Each row is where one point has got to under a steady rotation. How many ticks took it there?
The counts run from 0 to 274.
[108 181 117 108 113  83  98 137 138 147 164 149 127 167 162 112 103 109
 128 137 101 113 140 107 116 138 102 127 103 144  90 166  91 122  81 132
  84 127 105  84 136  91  94 151] -> 26
[ 88 174 116 100 139 118 111 118 152 103 152 138 112 128 119 157 110  84
 156 101  69  75 112 161 118 101  98 151 135 142 161 177 120 114 106 131
 113 114 122 136 126 116  75 149] -> 57
[108 150 115  84 106  99 114 148 137 125 177 156 145 136 114 174 119  97
 127 126 120 108 113  96 112 106  82 137 130 125 104 180 145 136  69 145
 119 115 136  97 131 128  60 102] -> 157
[ 90 155 123 149 121 136 109 113 133 138 184  97 147 151 157 147 107 126
 143 144 118 140 145 137 119 181 115 155 121 118 151 165  89 147  79 139
 114 135  56 104 147 125  94 122] -> 261
[ 75 162 120 110 129 134 101  94 125 131 144 125 155 117 115 134 100 112
 173 137 104 136 121 139 113 133  93 140 125 115 202 160 136 145  56 151
 137 138 131 151 143 124  84 171] -> 78
[ 95 170 108  95 117  93 115 118 161  89 165 106 109 120 117 151  89  96
 154 101  83  90 127 139 104 118  95 129 128 144 120 166 139 159 100 125
  86 117 105 123 131 102  82 136] -> 56
[106 177 120 151 117 131  79 119 119 141 116 141 113 146 142 126 108 124
 165 112 132 122 128 121 127 148 107 108 114 154 131 162  65 172  91 146
 112 151  80  95 163 185  79 143] -> 12
[117 170 116  92 117 101  90  97 174 117 155 116 127 130 148 122  65 108
 141 118  94 111 125 138  95 127  94 144 112 124 157 160 129 124  87 139
 100 135 101 140 130  71  84 171] -> 52
[111 141 114 129 142 118 116 128 134 142 181 121 136 132 155 144 109  85
 138  93 121 144 181 166 103 138  71 142 110 147 122 171  87 140  67 133
 102  91  97 105 146 132  81 128] -> 266
[ 91 161 118 115 108  78 108 133 123 138 173  89 143 132 146 156  86 115
 137 145 108 108 102 125 101 148 135 130 149 118 148 164 162 147  97 153
 112 145  88 125 147  81  79 160] -> 190
[137 175 109 143 115 121 144 103 176 119 115 154 142 146 140 146 112 117
 206 140  96 114  99 134 136 152 103 132  87  79 166 161 121 139  99 142
 109 156  95 103 123 148  75 110] -> 247
[113 132  98 102 121  97 115 105  69 118 130 143 131 125 129 144 140  86
 149 102 110 127 142 137 131  90  54 157 120 122 156 181 122 113  59 141
 105  99 140  98 124 143  88 135] -> 86
[109 151 133 104  96 136 105 107 120  78 130 125 119 153 123 182 103 121
 161 132  94  94  86 121 151 127 128 140 140  93 188 178 148 132 114 166
 138 159  79 108 123 144  57 131] -> 188
[137 156 114 103  96  88 106  94 132  98 143 152 121 164 147 115 110  93
 133 112 114 105 124  80 130 114  90 147 103 145 115 151  89 120  53 148
 102 118 118 105 134 103  72 138] -> 27
[103 194 143 119 128 159  83 112 133 152 137 176 142 141  96 163  99 109
 144 110 118 128 134 137 136 115  86 119 122 145 135 172 110 161  84 136
 130 123 129 112 143 166  74 143] -> 142
[108 160 151 104  83 121 119 134 116 152 179 154 148 185 158 170 126 129
 109 167 131 125 122  80 127 140 114 149 132 104 143 189 113 144  66 141
 111 142  86  90 124 112  95 106] -> 160
[106 137 130  92 112 102 104 126 149 142 171 120 144 110 136 166 100 113
 137 144 113 106 107 107  74  99  86 120 136  94 178 199 137 139  95 125
 136 111 126 173 123 106  93 135] -> 174
[116 174 114 125 113  97 121 134 151 103 195 147 132 145 123 174 104 126
 174  92  87 121 156 145 143 128  98 137 119 135  87 155 130 159 105 137
  90 118 118  90 134 114  79 111] -> 253
[114 158 128 149 113 132 107 115 126 152 144 147 158 155 174 145 106 141
 156 139 139 134 143 131 138 162 110 133 119  85 158 176 102 151  81 158
 136 151  62  87 142 160  70  95] -> 134
[118 163  99 107 102  98  94  92 101 122 115 127 122 132 144 107 102  95
 142  95 114 136 144 128 131 121  85 138 115 146 167 127 107 129  64 171
  98 134 122 124 139 120  62 186] -> 208
[126 155 100 112 102  78 120 134 110  99 144 157 117 143 156 151 147  99
 173  80 100 121 113  93 126 107  74 150 120 124 142 153 115 121  72 159
 119 106 131 111 148 162  89 134] -> 225
[106 179 166 157 114 124  87 155  91 150 178 170 148 146 134 181  96 127
 130 127 114 132 123 125 146 137 125 136 151  96 130 168 108 150 112 159
 117 130  95  99 137 128  75 138] -> 4
[111 159 116 130 113 111 138  98  82 122 124 145 152 156 147 140 138 125
 159 132 118 139 107 118 155 137  93 167 105  93 195 171 130 111  68 157
 129 133 121 114 124 138  87 130] -> 91
[128 153 105 147 101 119 111 118 148 152 168 128 151 119 146 164  96 146
 143 140 130 150 156 123 107 170 114  98 119 108 114 157 122 174  65 164
 113 141  89  84 133 135  74 104] -> 135
[ 88 203 104 120 130  94 120 151 131 149 124 156 122 152 148 134 141 108
 197 125 100 136  85 130 134 168 102 127  98 134 144 145  94 134  76 148
 117 131 109 111 149 148 107 168] -> 222
[ 82 192 129 138 133 124 103 111 131 125 142 149 106 160 155 160 134  93
 189 104  96 124 130 152 121 132  72 130 103 119 150 181  69 154 137 102
 103 119 101 109 147 150 123 165] -> 239
[115 149 126 121 129 130 108  97 135 147  91 145 129 150 136 110 118  97
 153 152 127 108 102 113 133 141 104 124  90 127 155 183  84 119  50 151
 122 142  84  91 149 160  79 123] -> 150
[ 87 159  99 139 102  78 137 134  95 139 151  99 135 144 161 126 138 118
 159 163 114 130 124 108 119 150 114 139 111 104 145 167 125 135  69 155
 101 142  76  84 148 117 117 129] -> 219
[ 84 171  96  98  95 107 122 111 153 103 140  96  83 147 144 157 116 124
 148 109 100 102 137 144 105 131 106 110 115 159 114 170 125 174 117 132
  78 144  83  81 137 119  83 135] -> 55
[ 86 194 104 118 115  75 104 125 109 149 165 133 115 125 113 150 105 116
 140 110 100 130 141 135 134 113  77 116 133 148 124 156 150 168  90 139
  72 117 137  84 150 117  97 179] -> 211
[124 139 130  98  95 108 103 117 162 112 141 142 156 153 118 157  93 123
 156 149 133 125  91  74 123 138 117 124 116 121 156 160 151 132  40 165
 150 143 122 136 128 139  62 117] -> 162
[ 89 208 138 104  96 115 122 139 168 147 173 158 117 134 139 179  90 151
 128 141 106 105 116 145 110 107  80 116 134  82 146 181 121 155 136 138
 128 132 113 131 138 139 107 147] -> 46
[100 141 142 104 107 141  88 125 117 103 132 141 109 154 137 159 109 100
 146 120 116  98 100 102 100 100  83 139 134 117 170 205  88 137 119 113
 147 109 109 136 131 170  86 136] -> 171
[114 160 113 112 108 130  98 150 106 130 140 136 143 102 129 157 108 113
 164 104 112 113 115 145 123  94  80 139 151  92 193 154 159 133  98 173
 138 119 124 140 139 164  51 158] -> 200
[ 98 197 143 104 109 117 104 137 148 153 159 144 122 182 148 149 103 135
 129 165 129 148 111 107 103 171 128 118 130 147 122 170 101 155  77 135
 119 145  98 118 134 114  99 150] -> 164
[106 169 149 149 114 155 118 111 121 102 176 164 142 177 134 194 115 118
 159 112  92 133 146 140 168 144 116 163 132  98 148 180  88 150 122 142
 126 131  74  97 133 152  88 107] -> 256
[ 98 163 131 153 115 100 123 107 125 138 179 129 121 151 163 174 135 111
 151 103  92 133 176 125 101 117  76 134  99 108 143 186  90 154 123  87
  90 107  95  94 137 122 132 140] -> 240
[127 135 111 123 106 123  87 117 136 122 162 149 134 136 117 149  86 129
 130  87 128 148 173 118 120 123  77 118 123 160  82 153 103 173  71 146
 111 113 107  87 139 136  61 119] -> 140
[ 86 158  96 110 127  88 124 129  90 145 160 124 128 132 143 156 147  84
 134 115 114 131 147 150 106 109  67 150 116 140 152 168 125 137  87 126
  87 103 128  80 133 114 103 148] -> 85
